128 stands for zero in the data rows.
Here is a table of points, one per row:
128 128 130 134 117 143 199 151 163 120 138 145 108 123 150 124 146 109 100 162 183 119 180 135 166 157 87 108 181 177 173 156 129 147 165 123 143 132 125 178 105 98 187 183 178 130 185
112 169 138 115 125 131 126 183 126 183 105 119 159 168 152 176 116 130 139 125 96 156 185 175 126 166 190 98 189 171 141 147 160 113 93 137 80 103 159 100 131 111 184 160 89 159 205
118 146 120 165 173 129 168 134 111 108 160 110 155 141 155 99 168 134 185 163 151 151 123 154 87 133 128 164 182 178 99 131 127 123 144 140 105 126 105 106 116 151 114 116 101 127 107
199 140 168 153 170 131 109 167 140 120 61 125 181 167 121 143 132 158 112 188 129 148 160 132 169 152 136 150 136 147 165 101 116 183 132 134 148 122 178 128 180 107 137 142 121 132 116
118 147 137 159 165 72 181 185 150 138 172 136 102 143 155 146 172 131 132 168 159 128 132 100 154 153 144 146 184 66 158 159 157 157 188 168 117 149 142 166 180 154 109 120 171 116 174
108 119 127 126 133 135 143 143 112 153 124 190 114 138 115 169 160 184 132 104 158 128 161 182 151 137 180 113 146 167 118 120 136 154 143 165 150 128 166 199 151 137 146 152 192 148 127
159 159 162 148 146 159 145 109 103 151 150 157 97 153 193 94 111 160 120 127 132 147 160 156 124 185 193 199 166 177 127 125 164 171 113 141 177 127 151 166 106 128 154 114 191 148 187
126 114 147 153 174 113 169 149 178 200 117 158 138 131 91 107 176 158 134 112 134 174 123 168 146 149 155 152 129 137 133 165 120 135 125 160 151 114 115 168 148 115 106 193 188 156 155
145 164 139 136 177 125 143 134 147 136 154 117 170 162 128 127 146 144 153 124 134 132 120 179 169 149 155 104 174 162 101 174 134 177 139 113 204 139 182 135 124 139 173 154 127 161 158
106 145 175 152 165 172 139 117 151 198 167 181 128 121 103 149 85 140 160 85 133 166 171 107 159 186 80 166 177 142 145 124 162 166 164 144 133 152 155 124 201 129 187 126 118 117 104
184 170 170 154 158 158 95 157 136 203 148 187 138 130 89 97 145 84 113 135 186 104 123 115 108 132 159 99 163 137 153 174 156 145 157 144 134 160 144 137 115 129 137 99 117 170 127
153 92 122 135 161 120 166 142 159 132 146 106 187 110 149 134 143 130 133 148 130 135 151 116 51 148 130 139 132 176 112 182 205 148 151 152 140 126 170 177 122 177 114 163 140 143 118
123 139 159 113 136 111 104 172 90 126 159 139 136 172 148 140 137 139 145 160 124 142 107 159 160 138 107 112 97 179 199 173 168 157 172 121 128 196 128 144 108 147 128 136 127 113 134
145 132 116 132 147 127 107 122 145 134 115 133 110 126 179 158 155 116 142 114 166 159 109 131 167 158 130 122 123 113 162 141 140 178 81 182 159 131 126 165 174 192 113 163 138 141 172
135 140 116 89 141 109 113 120 165 147 155 163 153 193 146 125 177 173 116 162 135 127 131 120 166 107 119 154 169 158 158 159 187 132 176 135 193 91 146 155 138 176 133 133 100 82 132
155 169 154 185 118 190 143 204 122 176 101 181 102 156 179 101 131 165 160 181 162 171 196 181 116 148 123 106 122 130 128 119 168 172 192 111 175 148 161 108 190 188 126 178 131 156 141
144 148 158 125 150 162 125 142 152 130 165 124 168 178 137 152 122 112 149 172 143 136 165 164 177 133 175 150 196 153 151 110 168 173 168 178 125 198 128 134 129 142 86 180 129 132 127
171 179 99 128 103 126 118 131 123 158 184 119 164 175 173 99 157 132 118 98 119 140 156 137 152 125 143 122 96 134 139 103 133 141 181 166 189 115 107 155 182 76 151 156 129 190 154
127 111 199 198 110 140 152 140 101 95 160 111 144 130 167 112 145 109 157 121 92 134 119 114 184 140 142 136 154 168 126 176 148 114 171 105 107 146 189 156 136 161 159 174 119 167 111
116 114 168 145 176 130 186 174 192 135 149 129 108 102 151 109 132 139 99 137 161 137 116 150 176 124 162 137 142 183 163 102 195 82 110 170 176 138 122 158 130 156 161 115 129 180 120
122 131 160 148 170 186 96 159 171 129 123 135 161 176 196 154 162 154 145 114 152 154 179 125 177 132 169 164 120 123 107 180 120 160 151 165 115 130 72 152 105 147 158 146 126 117 120
124 138 113 125 167 182 133 169 153 112 184 151 136 132 159 167 143 92 167 159 115 242 144 120 174 121 164 140 130 108 149 162 148 144 126 149 146 109 154 114 103 107 114 117 188 146 127
128 94 161 177 167 158 151 151 89 174 181 163 171 143 178 192 178 133 138 183 192 142 172 141 112 166 110 124 131 133 136 156 137 139 107 134 186 176 175 164 131 97 192 155 110 148 111
201 156 144 133 143 160 131 117 166 147 123 167 90 150 164 182 168 166 168 135 118 109 114 156 120 131 126 141 128 120 88 115 146 153 119 137 97 129 156 124 144 144 134 121 179 112 118
142 184 110 124 139 97 118 139 152 127 139 159 147 170 170 109 118 161 117 148 122 144 142 165 153 163 118 157 178 105 149 133 168 106 105 137 134 202 148 140 156 133 169 194 189 195 71
124 114 102 201 156 149 164 170 182 116 162 179 169 147 146 162 146 104 135 138 126 122 125 143 139 154 147 172 120 174 172 140 140 169 161 181 135 169 142 76 129 192 180 131 161 142 135
164 153 179 192 105 77 141 141 178 192 174 148 160 145 154 143 146 162 167 130 171 146 184 138 177 161 122 119 144 180 143 104 136 138 168 143 155 180 168 173 86 126 146 149 159 156 168
123 233 107 146 159 144 144 148 133 149 146 133 156 53 160 175 164 145 167 168 128 119 117 130 172 121 170 170 124 140 188 152 155 169 165 151 137 125 151 160 81 165 139 196 100 115 114
156 160 160 148 163 173 101 158 168 112 189 169 130 154 110 110 143 182 169 189 99 107 138 137 140 140 118 134 173 104 139 148 128 89 132 178 168 146 139 146 164 181 160 163 134 150 181
142 115 121 128 168 155 179 158 136 148 112 125 119 134 143 115 179 130 174 118 103 151 196 103 150 131 177 151 125 171 182 122 65 94 124 138 161 180 152 132 122 166 120 119 170 128 117
217 125 161 100 92 125 177 180 121 170 177 161 147 139 98 180 138 124 111 136 132 184 121 176 123 184 169 158 174 121 129 114 116 122 145 133 169 105 113 184 112 205 165 169 116 145 139
124 219 131 188 155 188 187 174 142 137 161 117 180 228 113 154 164 128 168 150 129 132 126 133 161 120 116 172 99 159 152 156 175 178 80 138 111 154 142 227 155 166 155 119 138 126 135
147 134 142 150 118 153 164 170 104 160 71 157 193 158 145 155 85 144 180 116 174 99 101 137 141 126 129 160 174 91 110 148 183 83 160 123 191 160 126 143 144 155 130 149 132 106 179
113 117 123 113 157 141 157 185 189 124 181 150 158 111 184 172 65 157 163 164 125 113 111 120 114 161 157 146 114 190 112 135 97 169 165 117 131 162 135 185 169 128 108 131 118 121 155
135 138 192 134 137 142 156 92 123 154 151 180 188 128 159 151 165 125 121 151 126 157 137 173 113 96 150 133 140 167 133 113 120 158 107 117 142 140 162 131 149 119 108 166 126 133 176
122 154 144 129 129 124 117 125 112 168 149 99 125 169 85 197 98 189 126 164 189 164 145 69 120 77 148 131 130 168 107 111 123 182 118 108 139 125 125 96 135 178 154 185 200 189 176
166 161 151 128 154 95 113 131 119 107 127 190 185 130 124 115 118 161 154 126 179 181 189 177 129 132 150 138 148 150 131 140 125 125 155 132 128 120 159 199 134 149 180 126 150 158 172
146 116 118 112 157 136 180 109 164 162 131 138 98 133 153 144 156 144 155 144 169 176 135 142 141 111 174 164 134 117 123 154 124 179 129 148 123 168 141 173 173 154 137 124 86 180 179
168 139 177 145 166 143 140 142 153 144 150 125 125 148 144 164 189 123 180 142 159 151 132 144 114 136 193 163 105 137 163 128 192 142 180 150 135 172 150 113 182 128 225 160 180 92 173
135 178 138 126 137 134 115 138 163 159 111 128 153 178 194 183 171 108 171 177 144 161 101 128 143 130 140 163 199 207 179 181 110 123 164 173 156 104 119 172 195 172 130 107 194 188 122
185 134 148 124 153 181 187 190 147 130 187 129 178 99 174 161 175 192 132 126 141 123 143 127 169 101 132 149 148 124 158 178 166 169 128 153 124 143 136 91 192 153 130 126 155 135 140
166 120 120 157 151 188 125 116 141 196 180 150 155 171 143 118 117 178 145 161 209 123 104 179 184 176 153 145 111 127 196 138 141 96 176 127 73 112 197 125 163 155 114 163 148 144 182
155 145 180 104 134 143 180 104 163 162 132 106 115 146 169 147 77 138 158 128 152 148 161 189 118 121 144 139 103 96 171 179 100 163 134 175 156 105 162 122 143 135 143 137 167 151 102
111 120 125 155 131 133 122 145 157 142 174 107 151 121 146 154 158 115 150 174 137 106 193 165 158 141 173 150 120 104 165 149 169 157 116 115 141 125 108 141 183 160 135 104 160 115 126
148 168 157 188 155 188 132 89 142 129 117 138 174 160 137 141 145 173 100 113 132 174 118 160 107 163 119 98 177 103 163 105 121 128 198 100 154 178 136 158 148 166 165 141 143 152 149
178 200 143 190 167 126 128 123 132 115 153 147 100 156 127 180 126 155 98 123 175 161 181 171 145 170 128 160 133 186 134 179 122 87 148 139 181 176 154 130 168 120 121 159 143 128 160
100 185 193 87 89 169 142 140 175 80 123 165 161 160 114 149 190 155 155 109 192 150 165 108 108 211 164 174 120 121 158 138 129 146 121 108 157 124 186 108 123 116 115 149 117 190 139
197 131 124 172 135 153 193 80 150 106 116 193 124 138 96 172 120 190 171 190 117 129 160 115 180 161 189 140 121 134 181 180 168 159 137 159 120 140 80 124 158 116 144 124 144 163 124
137 97 134 173 155 161 133 171 158 152 135 120 117 117 128 193 169 151 172 129 116 118 166 184 158 139 76 202 172 129 182 147 169 169 169 154 158 168 143 136 122 107 123 111 144 189 181
133 138 165 118 129 169 171 124 114 160 133 139 181 106 135 147 175 140 137 201 130 138 125 155 167 200 104 154 96 152 58 157 154 142 180 184 136 176 143 116 139 169 163 118 168 147 171
157 118 109 177 58 184 132 126 174 134 119 142 128 121 110 95 139 174 147 149 160 185 128 154 125 145 175 153 191 145 132 158 119 133 108 186 147 200 167 124 167 116 177 124 161 108 143
These points spread out most along one direction. How many in every 100 of the points above lie lower along it than each point below? Answers are rounded to whole numbers. More than half of the points above lie lower than the first one.
168 139 177 145 166 143 140 142 153 144 150 125 125 148 144 164 189 123 180 142 159 151 132 144 114 136 193 163 105 137 163 128 192 142 180 150 135 172 150 113 182 128 225 160 180 92 173 ~ 41
217 125 161 100 92 125 177 180 121 170 177 161 147 139 98 180 138 124 111 136 132 184 121 176 123 184 169 158 174 121 129 114 116 122 145 133 169 105 113 184 112 205 165 169 116 145 139 ~ 84
135 138 192 134 137 142 156 92 123 154 151 180 188 128 159 151 165 125 121 151 126 157 137 173 113 96 150 133 140 167 133 113 120 158 107 117 142 140 162 131 149 119 108 166 126 133 176 ~ 69
142 184 110 124 139 97 118 139 152 127 139 159 147 170 170 109 118 161 117 148 122 144 142 165 153 163 118 157 178 105 149 133 168 106 105 137 134 202 148 140 156 133 169 194 189 195 71 ~ 73
137 97 134 173 155 161 133 171 158 152 135 120 117 117 128 193 169 151 172 129 116 118 166 184 158 139 76 202 172 129 182 147 169 169 169 154 158 168 143 136 122 107 123 111 144 189 181 ~ 24
201 156 144 133 143 160 131 117 166 147 123 167 90 150 164 182 168 166 168 135 118 109 114 156 120 131 126 141 128 120 88 115 146 153 119 137 97 129 156 124 144 144 134 121 179 112 118 ~ 47
164 153 179 192 105 77 141 141 178 192 174 148 160 145 154 143 146 162 167 130 171 146 184 138 177 161 122 119 144 180 143 104 136 138 168 143 155 180 168 173 86 126 146 149 159 156 168 ~ 92
122 131 160 148 170 186 96 159 171 129 123 135 161 176 196 154 162 154 145 114 152 154 179 125 177 132 169 164 120 123 107 180 120 160 151 165 115 130 72 152 105 147 158 146 126 117 120 ~ 16
112 169 138 115 125 131 126 183 126 183 105 119 159 168 152 176 116 130 139 125 96 156 185 175 126 166 190 98 189 171 141 147 160 113 93 137 80 103 159 100 131 111 184 160 89 159 205 ~ 90
153 92 122 135 161 120 166 142 159 132 146 106 187 110 149 134 143 130 133 148 130 135 151 116 51 148 130 139 132 176 112 182 205 148 151 152 140 126 170 177 122 177 114 163 140 143 118 ~ 22
113 117 123 113 157 141 157 185 189 124 181 150 158 111 184 172 65 157 163 164 125 113 111 120 114 161 157 146 114 190 112 135 97 169 165 117 131 162 135 185 169 128 108 131 118 121 155 ~ 14
124 219 131 188 155 188 187 174 142 137 161 117 180 228 113 154 164 128 168 150 129 132 126 133 161 120 116 172 99 159 152 156 175 178 80 138 111 154 142 227 155 166 155 119 138 126 135 ~ 6
